In the data rows, 128 means zero.
Each row below has a hidden score, from 0 to 20, with 10 about the middle. What is it? The score is a weighted sum of the row's numbers plus the product of two more (or one squared), each taken from its middle value.
[132. 154. 129. 129. 127. 123. 128. 118. 163. 169. 124. 100. 144. 113. 110. 175. 119. 154. 159.
 126. 102. 138. 123. 152. 139.]: 9
[131.  92. 121. 139. 116. 136. 145. 116. 108. 123. 150. 175. 119. 124. 173.  90. 127. 110. 106.
 102. 175.  98. 125. 115.  80.]: 11
[148. 167. 117. 131. 138. 125. 147. 151. 117. 117. 124. 106. 124. 126.  92. 130. 130. 136. 113.
 148. 113. 146. 134. 123. 138.]: 11
[112. 101. 125. 145. 105. 140.  97. 115. 100. 117. 105. 152. 113. 164. 130. 130. 136. 135. 145.
 149. 140. 145. 134. 145. 135.]: 10
[137. 156. 126. 132. 128. 128. 124. 144. 132. 114. 119. 112. 132. 123. 111. 133. 117. 132. 118.
 145. 119. 140. 127. 122. 139.]: 8
[108. 130. 137. 131. 118. 130. 109. 109. 149. 174. 111. 124. 139. 130. 125. 166. 134. 150. 164.
 123. 105. 128. 123. 161. 139.]: 11
[114. 147. 127. 130. 132. 121. 119. 114. 163. 166. 122. 114. 134. 116. 123. 161. 121. 145. 160.
 125. 102. 129. 124. 153. 135.]: 10
[116. 101. 117. 146. 108. 145.  93. 117.  96. 123. 106. 150. 112. 164. 135. 126. 130. 140. 145.
 148. 146. 139. 131. 159. 132.]: 10
[138. 140. 124. 116. 149. 108. 159. 140. 148. 111. 161. 134. 114.  98. 127. 116. 131.  95. 103.
 117. 121. 107. 121.  96. 127.]: 13
[135.  91. 121. 121. 132. 139. 182. 107.  99. 134. 168. 191. 115. 112. 178.  69. 157. 106.  68.
  89. 183.  84. 125.  79.  71.]: 13
[129.  97. 126. 141. 108. 126. 100. 128. 110. 126. 133. 155. 123. 148. 156. 128. 118. 125. 136.
 117. 169. 114. 137. 157. 111.]: 9
[105. 121. 144. 112. 121. 144. 135. 109. 108. 196. 103. 115. 135. 147. 133. 149. 148. 163. 148.
 115. 119. 111. 136. 161. 130.]: 11
[135. 137. 129. 121. 149. 112. 150. 138. 155. 111. 161. 128. 132.  90. 112. 116. 128.  90. 113.
 113. 110. 118. 105. 101. 119.]: 14
[102. 118. 142. 126. 113. 143. 116.  97. 131. 176. 105. 128. 141. 141. 134. 157. 140. 153. 157.
 116. 113. 120. 130. 156. 134.]: 10
[137. 125. 133. 113. 140. 111. 146. 137. 152. 102. 158. 147. 121. 108. 140. 115. 134.  99. 102.
 115. 126. 109. 127.  89. 131.]: 8
[131. 145. 123. 134. 119. 146. 116. 115. 139. 107.  95.  98. 144. 136. 107. 128. 117. 148. 144.
 175. 103. 185. 119. 110. 146.]: 7
[129. 150. 139. 131. 122. 121. 108. 151. 143. 115. 114. 105. 139. 128. 118. 151. 106. 131. 137.
 141. 110. 134. 133. 138. 144.]: 6
[101. 106. 145. 117. 119. 149. 133.  98. 117. 175. 113. 139. 139. 143. 148. 137. 149. 147. 138.
 102. 126. 103. 137. 144. 123.]: 10
[132. 153. 122. 132. 137. 132. 129. 137. 126. 112. 119. 110. 131. 125. 106. 122. 124. 127. 116.
 149. 116. 148. 131. 118. 140.]: 10
[139.  94. 123. 111. 144. 138. 191. 120.  79. 153. 168. 186. 117. 111. 175.  60. 164. 107.  57.
  83. 189.  82. 124.  82.  59.]: 19
[126. 143. 133. 136. 124. 127. 106. 140. 148. 106. 120. 109. 133. 125. 122. 143. 100. 124. 135.
 135. 122. 128. 132. 136. 145.]: 8
[124.  91. 124. 142. 111. 128. 114. 123. 112. 125. 138. 162. 116. 136. 162. 116. 114. 115. 133.
 116. 169. 104. 133. 150. 100.]: 11
[141. 110. 122. 147. 107. 128. 120. 137. 105. 134. 140. 147. 124. 139. 154. 133. 115. 131. 131.
 110. 168. 103. 132. 160.  99.]: 8
[134. 107. 119. 141. 114. 128. 109. 133. 103. 136. 129. 145. 116. 149. 148. 131. 117. 137. 140.
 128. 166. 119. 139. 164. 112.]: 12
[116.  99. 120. 145. 103. 145.  94. 113. 100. 117. 105. 150. 115. 164. 137. 129. 132. 139. 146.
 150. 145. 144. 133. 150. 134.]: 9
[129. 145. 116. 130. 137. 145. 123. 130. 124. 117. 108. 102. 128. 127. 109. 115. 119. 135. 120.
 153. 119. 154. 126. 121. 143.]: 11
[129. 100. 120. 145. 107. 130. 114. 124. 114. 125. 136. 157. 123. 139. 165. 120. 115. 119. 134.
 113. 164. 109. 130. 147. 100.]: 7
[139. 169. 127. 129. 146. 102. 143. 139. 178. 159. 147. 105. 141.  86. 107. 162. 114. 128. 141.
 112.  99. 118. 124. 143. 128.]: 10
[138. 147. 129. 112. 154. 111. 153. 147. 142. 125. 153. 115. 127. 101. 111. 123. 132. 107. 113.
 117. 113. 120. 115. 106. 123.]: 12
[126. 144. 120. 137. 136. 131. 125. 131. 138. 102. 119. 126. 124. 119. 120. 112. 119. 119. 117.
 147. 119. 142. 131. 110. 139.]: 11
[139. 167. 126. 126. 146. 101. 143. 140. 179. 162. 148. 109. 140.  84. 113. 166. 118. 130. 139.
 112.  97. 117. 124. 144. 127.]: 11
[124. 133. 121. 131. 131. 146. 118. 129.  98. 121. 103. 116. 121. 148.  97. 121. 139. 144. 125.
 158. 121. 153. 129. 137. 147.]: 13
[ 96. 109. 142. 129. 112. 152. 104.  91. 129. 172.  94. 124. 144. 149. 136. 155. 140. 163. 167.
 126. 113. 135. 130. 157. 138.]: 9
[139. 132. 129. 117. 145. 131. 145. 127. 142. 124. 139. 107. 143. 112. 112. 113. 134. 116. 127.
 128. 108. 151. 107. 101. 127.]: 9
[122.  87. 123. 142. 107. 129. 108. 118. 119. 118. 135. 166. 119. 140. 172. 109. 116. 114. 133.
 117. 167. 109. 132. 145. 102.]: 9
[132. 102. 124. 146. 107. 126. 119. 131. 112. 124. 140. 165. 119. 138. 158. 126. 118. 119. 132.
 115. 161. 106. 135. 151.  99.]: 8
[140.  93. 123. 122. 122. 151. 174.  96.  94. 140. 147. 175. 128. 129. 169.  74. 159. 127.  87.
 110. 175. 125. 121.  78.  79.]: 12
[ 92. 105. 140. 134. 109. 146. 104.  85. 141. 160. 103. 143. 139. 144. 143. 147. 140. 144. 164.
 124. 110. 125. 127. 149. 136.]: 10
[153. 150. 130. 124. 147. 112. 166. 152. 146. 117. 167. 126. 129.  90. 113. 132. 130. 103. 105.
 108. 117. 110. 114. 104. 121.]: 17
[133. 105. 124. 144. 111. 130. 116. 137. 105. 137. 137. 149. 122. 140. 155. 128. 116. 128. 133.
 108. 166. 105. 131. 158.  98.]: 9
[142. 148. 132. 109. 150. 108. 161. 151. 137. 120. 158. 126. 120. 106. 124. 125. 131. 107. 100.
 112. 127. 104. 130. 103. 128.]: 11
[129.  90. 127. 142. 104. 133. 123. 126. 110. 126. 139. 162. 125. 133. 163. 110. 116. 114. 125.
 110. 165.  98. 125. 145.  91.]: 10
[143. 168. 125. 128. 145. 100. 148. 146. 177. 152. 153. 111. 139.  83. 110. 162. 120. 124. 135.
 112.  96. 116. 120. 134. 126.]: 11
[131. 157. 126. 132. 135. 126. 126. 141. 132. 115. 117. 108. 131. 121. 112. 129. 117. 129. 118.
 146. 120. 139. 133. 119. 139.]: 10
[133.  85. 117. 112. 143. 141. 188. 113.  84. 140. 169. 195. 113. 109. 186.  47. 163.  99.  52.
  83. 191.  80. 123.  73.  58.]: 19
[131.  86. 118. 118. 138. 134. 191. 106.  93. 130. 173. 204. 111. 108. 189.  47. 163.  89.  54.
  86. 186.  82. 124.  63.  58.]: 16
[ 84.  99. 142. 118. 120. 149. 118.  88. 125. 167. 105. 142. 138. 146. 160. 125. 148. 138. 144.
 106. 118. 105. 135. 140. 127.]: 9
[134.  88. 124. 133. 117. 139. 142. 115. 100. 132. 145. 167. 126. 130. 169.  90. 133. 118. 106.
 104. 178. 106. 123. 118.  82.]: 12
[126.  93. 125. 144. 111. 129. 110. 126. 112. 123. 137. 163. 120. 139. 165. 117. 116. 118. 131.
 111. 168. 106. 135. 151. 100.]: 10
[138. 153. 124. 133. 135. 129. 134. 144. 128. 109. 122. 116. 129. 122. 103. 126. 125. 131. 115.
 146. 116. 144. 133. 118. 138.]: 10
[126.  84. 113. 116. 134. 146. 176.  97.  97. 130. 158. 196. 113. 119. 187.  49. 160. 108.  71.
 102. 178. 101. 121.  70.  66.]: 17
[111. 129. 139. 128. 113. 150. 110.  99. 130. 182.  90. 104. 148. 153. 119. 171. 137. 179. 178.
 136. 106. 156. 129. 160. 143.]: 8
[127. 149. 125. 130. 137. 125. 123. 134. 134. 107. 120. 117. 129. 122. 112. 118. 121. 121. 115.
 147. 117. 142. 131. 114. 139.]: 10
[141. 165. 125. 131. 146. 102. 149. 139. 181. 143. 155. 117. 139.  80. 112. 159. 116. 119. 134.
 111. 100. 116. 121. 129. 124.]: 13
[ 97. 105. 147. 121. 112. 150. 120.  89. 126. 166. 108. 135. 144. 148. 142. 142. 144. 148. 150.
 111. 121. 115. 134. 143. 130.]: 9
[128.  99. 123. 141. 108. 125. 103. 127. 109. 127. 128. 156. 120. 149. 160. 123. 121. 126. 139.
 126. 161. 120. 137. 155. 112.]: 8
[121. 130. 119. 138. 123. 145. 117. 116. 111. 105. 106. 128. 119. 148. 104. 119. 136. 132. 129.
 160. 118. 158. 129. 124. 148.]: 12
[125.  83. 127. 136. 110. 142. 113. 106. 106. 135. 127. 152. 132. 145. 162. 103. 125. 128. 133.
 125. 171. 131. 121. 134. 100.]: 12
[109. 114. 147. 117. 115. 143. 138. 106. 113. 177. 112. 132. 141. 144. 143. 144. 151. 153. 139.
 104. 124. 104. 138. 143. 123.]: 9
[131. 154. 139. 133. 121. 117. 108. 155. 145. 114. 120.  98. 134. 130. 114. 157.  99. 131. 144.
 136. 113. 125. 134. 150. 148.]: 7
[128.  96. 125. 146. 109. 131. 126. 125. 112. 124. 142. 163. 127. 129. 168. 112. 116. 113. 123.
 103. 168.  94. 129. 142.  87.]: 9
[127.  86. 116. 119. 141. 140. 181. 102.  94. 134. 169. 198. 111. 112. 186.  49. 158.  96.  62.
  88. 187.  85. 124.  73.  63.]: 17
[111.  98. 119. 141. 101. 165.  76.  99.  97. 132.  79. 111. 136. 176. 129. 132. 122. 168. 178.
 169. 138. 188. 115. 153. 144.]: 8
[120. 103. 125. 142. 110. 150.  96. 118.  86. 133.  99. 139. 120. 167. 124. 129. 138. 146. 143.
 150. 144. 146. 130. 158. 139.]: 11
[142. 136. 132. 112. 143. 108. 154. 145. 144. 111. 154. 135. 120. 109. 137. 122. 136. 106. 104.
 116. 126. 109. 131.  94. 132.]: 9
[149. 100. 119. 116. 125. 152. 174. 109.  83. 161. 142. 160. 123. 132. 156.  91. 159. 147.  92.
 116. 177. 124. 118.  97.  87.]: 14
[148. 144. 132. 115. 146. 107. 158. 147. 144. 111. 163. 127. 127. 100. 117. 126. 128. 102. 104.
 111. 125. 108. 119. 100. 124.]: 11
[126.  97. 120. 146. 106. 123. 105. 125. 116. 115. 133. 167. 114. 146. 164. 125. 121. 124. 137.
 123. 163. 114. 140. 150. 111.]: 8
[133. 155. 122. 129. 137. 130. 125. 141. 126. 119. 118. 106. 128. 124. 104. 123. 116. 130. 114.
 147. 121. 141. 127. 126. 138.]: 11
[139.  95. 115. 112. 144. 139. 195. 118.  79. 149. 169. 187. 110. 108. 180.  53. 161. 105.  52.
  85. 190.  79. 123.  78.  59.]: 19
[103. 112. 146. 116. 114. 146. 125. 100. 120. 181. 103. 126. 139. 149. 138. 148. 148. 161. 153.
 116. 117. 119. 134. 151. 133.]: 9
[131. 154. 115. 128. 141. 130. 129. 142. 124. 116. 118. 111. 121. 125. 109. 115. 126. 127. 114.
 150. 113. 143. 130. 122. 140.]: 11
[121. 145. 123. 127. 135. 131. 115. 136. 134. 116. 115. 114. 125. 122. 115. 118. 114. 126. 118.
 149. 120. 139. 125. 123. 141.]: 10
[134. 151. 117. 126. 143. 130. 133. 141. 119. 115. 120. 107. 125. 126. 105. 115. 128. 129. 111.
 148. 118. 143. 132. 122. 140.]: 11
[124. 142. 137. 134. 124. 118.  99. 147. 150. 109. 120. 107. 134. 128. 127. 149.  99. 120. 144.
 133. 115. 122. 135. 145. 149.]: 7
[135. 151. 120. 131. 131. 152. 125. 128. 119. 126.  92.  84. 144. 138.  97. 118. 127. 153. 141.
 172.  99. 188. 118. 120. 141.]: 10
[141. 151. 127. 125. 152. 106. 163. 145. 152. 113. 165. 125. 128.  85. 107. 127. 126.  93. 111.
 108. 111. 111. 110. 101. 116.]: 17
[121. 132. 125. 132. 121. 159. 105. 110. 103. 125.  78.  89. 139. 162.  92. 128. 133. 165. 154.
 174. 111. 199. 119. 128. 156.]: 11
[130. 149. 128. 130. 134. 128. 121. 141. 133. 116. 114. 114. 134. 120. 119. 124. 120. 129. 116.
 145. 118. 139. 131. 120. 138.]: 9
[134. 102. 113. 148. 107. 128. 110. 127. 112. 120. 137. 162. 106. 145. 158. 130. 114. 126. 136.
 124. 168. 113. 137. 156. 114.]: 8
[125.  93. 131. 136. 117. 134. 125. 125. 103. 137. 142. 156. 133. 131. 161. 103. 121. 111. 115.
 101. 172.  96. 126. 141.  87.]: 13
[131. 149. 136. 138. 119. 116. 111. 149. 151. 109. 122. 108. 131. 125. 121. 155.  99. 123. 144.
 134. 113. 122. 135. 143. 149.]: 8
[145. 143. 134. 121. 143. 108. 160. 144. 152. 110. 164. 129. 131.  94. 111. 127. 130.  98. 110.
 112. 116. 116. 114.  98. 121.]: 13
[ 99. 116. 142. 124. 112. 141. 113.  96. 134. 174. 106. 129. 137. 142. 136. 153. 138. 151. 158.
 120. 115. 119. 127. 156. 137.]: 9
[149. 141.  63.  58. 180.  74. 134. 146.  27. 100. 160. 143.   9. 234.  89. 166. 206. 246.  78.
 146. 175. 187. 168. 117. 246.]: 15
[152. 150. 129. 122. 147. 113. 163. 152. 142. 118. 162. 128. 122. 101. 115. 130. 129. 109. 106.
 114. 121. 113. 120. 104. 124.]: 13
[ 95. 114. 144. 125. 115. 139. 107.  97. 135. 170. 104. 132. 138. 145. 137. 151. 141. 151. 161.
 117. 112. 122. 130. 156. 134.]: 9
[102. 124. 144. 124. 111. 140. 107. 100. 131. 180.  95. 117. 143. 152. 127. 164. 140. 165. 171.
 126. 107. 140. 128. 160. 139.]: 8
[128.  95. 124. 144. 110. 142. 124. 119. 105. 131. 133. 153. 128. 136. 163. 108. 117. 124. 128.
 112. 166. 111. 125. 142.  91.]: 10
[128.  90. 123. 113. 135. 141. 176. 105.  90. 145. 155. 182. 121. 119. 174.  68. 160. 112.  73.
  95. 176.  92. 125.  86.  73.]: 16
[ 94. 100. 141. 117. 120. 145. 130.  94. 121. 170. 112. 145. 130. 143. 158. 125. 152. 141. 138.
 107. 122. 105. 138. 137. 123.]: 10
[100.  97. 126. 136.  99. 170.  68.  87.  94. 130.  66. 109. 137. 188. 117. 133. 132. 171. 175.
 181. 130. 198. 115. 150. 152.]: 9
[138. 150. 137. 115. 144. 115. 129. 126. 167. 165. 124.  92. 154. 109. 107. 157. 124. 153. 155.
 128. 105. 153. 128. 136. 139.]: 8
[146. 155. 119. 131. 136. 127. 142. 141. 123. 109. 125. 114. 126. 123.  98. 123. 128. 130. 113.
 151. 118. 146. 132. 118. 140.]: 11
[137. 143. 127. 121. 146. 101. 159. 138. 164. 108. 166. 128. 128.  83. 114. 126. 130.  89. 113.
 115. 106. 114. 109.  96. 119.]: 15
[141. 148. 127. 136. 134. 131. 131. 141. 127. 111. 124. 113. 134. 122. 103. 125. 122. 128. 113.
 142. 125. 143. 131. 121. 139.]: 10
[113. 107. 123. 138. 108. 158.  96. 113.  82. 135.  84. 123. 121. 175. 113. 135. 145. 160. 154.
 161. 133. 165. 129. 155. 146.]: 12
[151. 172. 127. 131. 145. 103. 150. 145. 175. 156. 152. 106. 141.  84.  99. 167. 116. 133. 138.
 114.  99. 121. 121. 141. 127.]: 11
[128.  91. 123. 114. 140. 137. 187. 105.  93. 143. 165. 191. 118. 110. 183.  61. 163. 100.  63.
  87. 180.  84. 128.  77.  66.]: 15
[128. 136. 119. 136. 126. 145. 123. 126. 103. 115. 105. 119. 120. 146. 100. 124. 137. 140. 126.
 156. 120. 154. 130. 130. 147.]: 12
[129. 151. 127. 135. 129. 127. 119. 135. 138. 108. 119. 114. 132. 123. 116. 125. 112. 121. 117.
 144. 121. 140. 127. 117. 140.]: 8
[143. 156. 123. 122. 147. 110. 149. 136. 165. 136. 149. 108. 137.  93. 107. 141. 124. 120. 131.
 123. 101. 133. 114. 119. 126.]: 10
[126. 139. 143. 131. 113. 131.  92. 136. 149. 116.  99.  76. 148. 147. 114. 165.  94. 143. 182.
 146. 100. 158. 129. 156. 160.]: 7
[125.  88. 126. 143. 104. 138.  92. 112. 114. 126. 118. 148. 129. 155. 159. 124. 114. 140. 153.
 133. 165. 141. 130. 152. 113.]: 9
[135. 136. 126. 111. 147. 110. 149. 139. 145. 108. 158. 134. 116. 107. 137. 111. 129.  97. 101.
 113. 127. 105. 125.  96. 131.]: 10
[126. 148. 128. 137. 124. 131. 105. 136. 142. 111. 112. 102. 131. 129. 118. 139.  99. 133. 137.
 144. 121. 140. 127. 136. 149.]: 8
[114. 136. 134. 135. 121. 128. 112. 115. 155. 166. 116. 121. 137. 123. 121. 167. 125. 151. 161.
 119. 106. 126. 123. 158. 135.]: 10
[125. 144. 129. 131. 129. 138. 111. 129. 132. 112. 102. 104. 142. 133. 113. 124. 117. 139. 131.
 158. 114. 163. 128. 119. 142.]: 9
[134. 101. 118. 143. 110. 123. 106. 131. 108. 128. 134. 155. 109. 147. 152. 130. 116. 131. 138.
 125. 170. 114. 137. 161. 114.]: 10
[124. 141. 119. 131. 131. 150. 113. 111. 129. 114.  92.  94. 140. 138. 105. 112. 119. 144. 142.
 171. 109. 188. 117. 112. 148.]: 10
[145. 165. 131. 125. 146. 102. 149. 146. 172. 152. 152. 108. 146.  84. 104. 161. 122. 121. 132.
 112.  96. 121. 121. 134. 124.]: 11
[136. 146. 128. 130. 130. 128. 128. 133. 135. 109. 120. 116. 137. 120. 112. 126. 121. 126. 114.
 147. 124. 145. 130. 114. 139.]: 9
[140. 142. 130. 109. 148. 110. 152. 149. 138. 120. 157. 127. 116. 110. 129. 121. 129. 106. 101.
 115. 128. 106. 126. 103. 132.]: 10
[121. 147. 124. 133. 136. 138. 116. 128. 129. 115. 107. 107. 138. 127. 116. 117. 118. 126. 121.
 149. 117. 152. 129. 119. 138.]: 10
[128. 125. 133. 113. 144. 115. 140. 122. 155. 102. 151. 131. 134. 108. 128. 110. 133.  96. 116.
 121. 118. 131. 117.  86. 129.]: 9
[134. 101. 118. 145.  97. 137.  99. 119. 105. 128. 108. 140. 119. 163. 143. 140. 122. 154. 158.
 150. 155. 151. 133. 155. 127.]: 8
[139. 145. 124. 124. 151. 110. 157. 141. 153. 115. 164. 123. 127.  87. 109. 121. 127.  94. 112.
 115. 110. 114. 106. 105. 120.]: 16
[139. 141. 126. 118. 144. 124. 152. 129. 146. 118. 141. 109. 136. 109. 108. 127. 132. 121. 127.
 134. 106. 148. 112.  97. 129.]: 10
[109. 131. 136. 127. 116. 133. 112. 110. 134. 184. 104. 115. 133. 138. 124. 166. 136. 161. 165.
 126. 107. 126. 124. 169. 139.]: 10
[132. 102. 117. 141. 110. 125. 109. 132. 106. 133. 132. 153. 110. 145. 153. 132. 119. 132. 136.
 125. 166. 113. 136. 162. 113.]: 9
[100. 111. 139. 121. 116. 148. 129.  95. 122. 171. 111. 137. 132. 145. 147. 142. 146. 150. 146.
 108. 122. 108. 135. 144. 127.]: 10
[126.  93. 117. 137. 109. 147.  96. 102. 104. 137. 105. 138. 125. 161. 156. 115. 119. 153. 155.
 150. 164. 163. 122. 142. 119.]: 10
[143. 145. 132. 112. 148. 107. 163. 149. 143. 116. 158. 129. 124. 100. 122. 122. 135. 103. 104.
 114. 118. 110. 125.  96. 123.]: 11
[119.  87. 123. 134. 117. 136. 127. 114. 108. 127. 143. 167. 123. 132. 172.  91. 126. 109. 114.
 106. 169. 101. 125. 127.  85.]: 12
[128.  93. 131. 135. 115. 132. 133. 128. 104. 130. 146. 167. 134. 128. 170. 103. 131. 112. 109.
  95. 167.  93. 129. 129.  79.]: 10
[135. 132. 146. 127. 119. 108. 110. 155. 156. 105. 135. 115. 131. 125. 131. 157. 103. 118. 144.
 121. 115. 110. 137. 140. 150.]: 7
[146. 147. 132. 115. 140. 107. 162. 148. 147. 112. 160. 127. 128. 102. 122. 131. 134. 104. 105.
 114. 117. 113. 123.  93. 127.]: 10
[120.  77. 124. 112. 136. 140. 169.  98.  99. 140. 156. 191. 117. 115. 185.  58. 161. 104.  72.
  93. 180.  90. 125.  80.  75.]: 17
[118. 111. 127. 143. 106. 142. 100. 125.  89. 124. 100. 139. 118. 168. 121. 140. 141. 151. 145.
 149. 137. 147. 136. 151. 137.]: 10
[115. 131. 143. 127. 117. 118.  86. 134. 159. 104. 107.  94. 141. 142. 130. 147.  97. 124. 167.
 144. 106. 142. 135. 144. 157.]: 5
[129. 106. 117. 142. 111. 127. 110. 131. 104. 129. 130. 153. 111. 148. 154. 129. 118. 131. 137.
 127. 162. 115. 141. 159. 114.]: 10
[121.  93. 119. 144. 112. 129.  98. 117. 114. 119. 132. 161. 114. 146. 165. 115. 113. 120. 137.
 121. 170. 114. 136. 154. 113.]: 9
[120. 124. 117. 135. 120. 154. 109. 121.  95. 121.  92. 121. 117. 158. 103. 126. 142. 152. 136.
 165. 117. 163. 126. 136. 152.]: 12
[133. 137. 126. 108. 145. 115. 141. 141. 140. 113. 143. 123. 114. 119. 134. 117. 122. 112. 115.
 126. 123. 115. 129. 107. 137.]: 9
[146. 144. 130. 121. 144. 108. 161. 142. 150. 110. 165. 125. 132.  91. 112. 127. 128.  94. 106.
 111. 117. 110. 112.  99. 121.]: 13
[139. 151. 133. 119. 141. 120. 135. 123. 170. 158. 126.  93. 153. 106. 114. 152. 121. 151. 154.
 130. 102. 152. 127. 130. 138.]: 7
[ 92. 109. 145. 123. 117. 139. 105.  99. 131. 181.  97. 127. 139. 145. 135. 152. 145. 153. 165.
 124. 110. 127. 129. 160. 138.]: 10
[145. 135. 134. 109. 143. 130. 153. 133. 131. 125. 136.  99. 141. 119. 111. 118. 135. 128. 125.
 131. 117. 149. 116.  98. 132.]: 9
[121. 134. 145. 123. 126. 108.  98. 146. 156. 105. 131. 108. 134. 132. 130. 148.  97. 110. 148.
 120. 117. 110. 136. 143. 150.]: 6
[130. 155. 124. 129. 139. 125. 129. 142. 128. 114. 117. 112. 131. 121. 112. 123. 121. 126. 113.
 147. 118. 139. 135. 118. 135.]: 11
[117.  86. 123. 141. 109. 131.  91. 115. 114. 121. 123. 159. 123. 152. 164. 116. 118. 126. 143.
 128. 162. 126. 135. 151. 112.]: 10
[126.  94. 122. 144. 106. 130. 111. 126. 114. 120. 136. 162. 121. 138. 166. 120. 115. 121. 132.
 115. 166. 106. 134. 150.  98.]: 9
[107. 109. 120. 134. 114. 144.  94. 117.  87. 129.  95. 137. 110. 171. 124. 125. 140. 143. 143.
 156. 133. 147. 133. 155. 139.]: 12
[ 91. 100. 144. 111. 112. 157. 104.  80. 120. 179.  80. 113. 147. 165. 145. 136. 146. 167. 169.
 132. 116. 149. 132. 145. 142.]: 9
[120. 139. 145. 126. 121. 116.  90. 151. 150. 117. 111.  85. 137. 138. 125. 158.  88. 128. 163.
 129. 111. 122. 135. 161. 158.]: 7
[ 96. 121. 140. 119. 120. 143. 115. 103. 121. 182. 102. 120. 139. 146. 135. 151. 141. 157. 154.
 113. 114. 115. 132. 162. 130.]: 9
[147. 163. 128. 128. 143. 103. 145. 143. 178. 143. 152. 109. 140.  87. 103. 161. 118. 131. 138.
 116. 100. 126. 120. 131. 126.]: 9
[135. 152. 126. 131. 138. 125. 131. 141. 127. 112. 121. 116. 129. 124. 105. 121. 127. 127. 115.
 146. 117. 145. 134. 119. 139.]: 11
[147. 155. 116. 136. 136. 132. 144. 147. 120. 115. 123. 110. 123. 122. 103. 123. 132. 134. 111.
 146. 116. 144. 133. 118. 142.]: 11
[143. 144. 127. 121. 146. 103. 160. 141. 161. 112. 166. 128. 129.  83. 109. 129. 128.  92. 112.
 112. 110. 114. 106.  99. 119.]: 15
[140. 138. 132. 110. 145. 105. 156. 146. 143. 111. 156. 132. 121. 105. 131. 121. 134. 103. 101.
 114. 123. 107. 128.  92. 129.]: 9
[125. 138. 144. 119. 125. 108. 106. 146. 155. 109. 130. 107. 133. 130. 130. 151. 101. 115. 144.
 124. 115. 115. 137. 141. 150.]: 6
[143. 141. 131. 123. 142. 103. 158. 143. 163. 106. 168. 133. 133.  85. 112. 128. 133.  90. 111.
 115. 107. 115. 107.  96. 118.]: 14
[137. 154. 121. 134. 132. 130. 127. 142. 133. 115. 119. 111. 124. 120. 110. 128. 114. 134. 117.
 152. 119. 140. 127. 124. 140.]: 9
[136. 133. 126. 115. 146. 115. 145. 131. 152. 112. 152. 124. 132. 100. 116. 118. 133. 102. 118.
 125. 112. 131. 106.  97. 127.]: 11
[149. 147. 129. 118. 147. 108. 162. 149. 146. 118. 165. 122. 129.  92. 107. 130. 130. 101. 108.
 113. 117. 112. 111. 105. 120.]: 13
[139. 123. 136. 111. 143. 113. 144. 134. 151. 108. 155. 137. 129. 108. 134. 110. 136. 101. 107.
 117. 126. 120. 122.  91. 130.]: 8
[135. 143. 117. 132. 128. 146. 129. 124. 120. 109. 104. 102. 134. 135.  98. 119. 127. 142. 130.
 169. 109. 173. 125. 115. 146.]: 10
[110. 133. 140. 135. 114. 134. 116. 109. 142. 173. 111. 123. 139. 132. 123. 174. 133. 154. 164.
 116. 109. 124. 127. 161. 135.]: 13
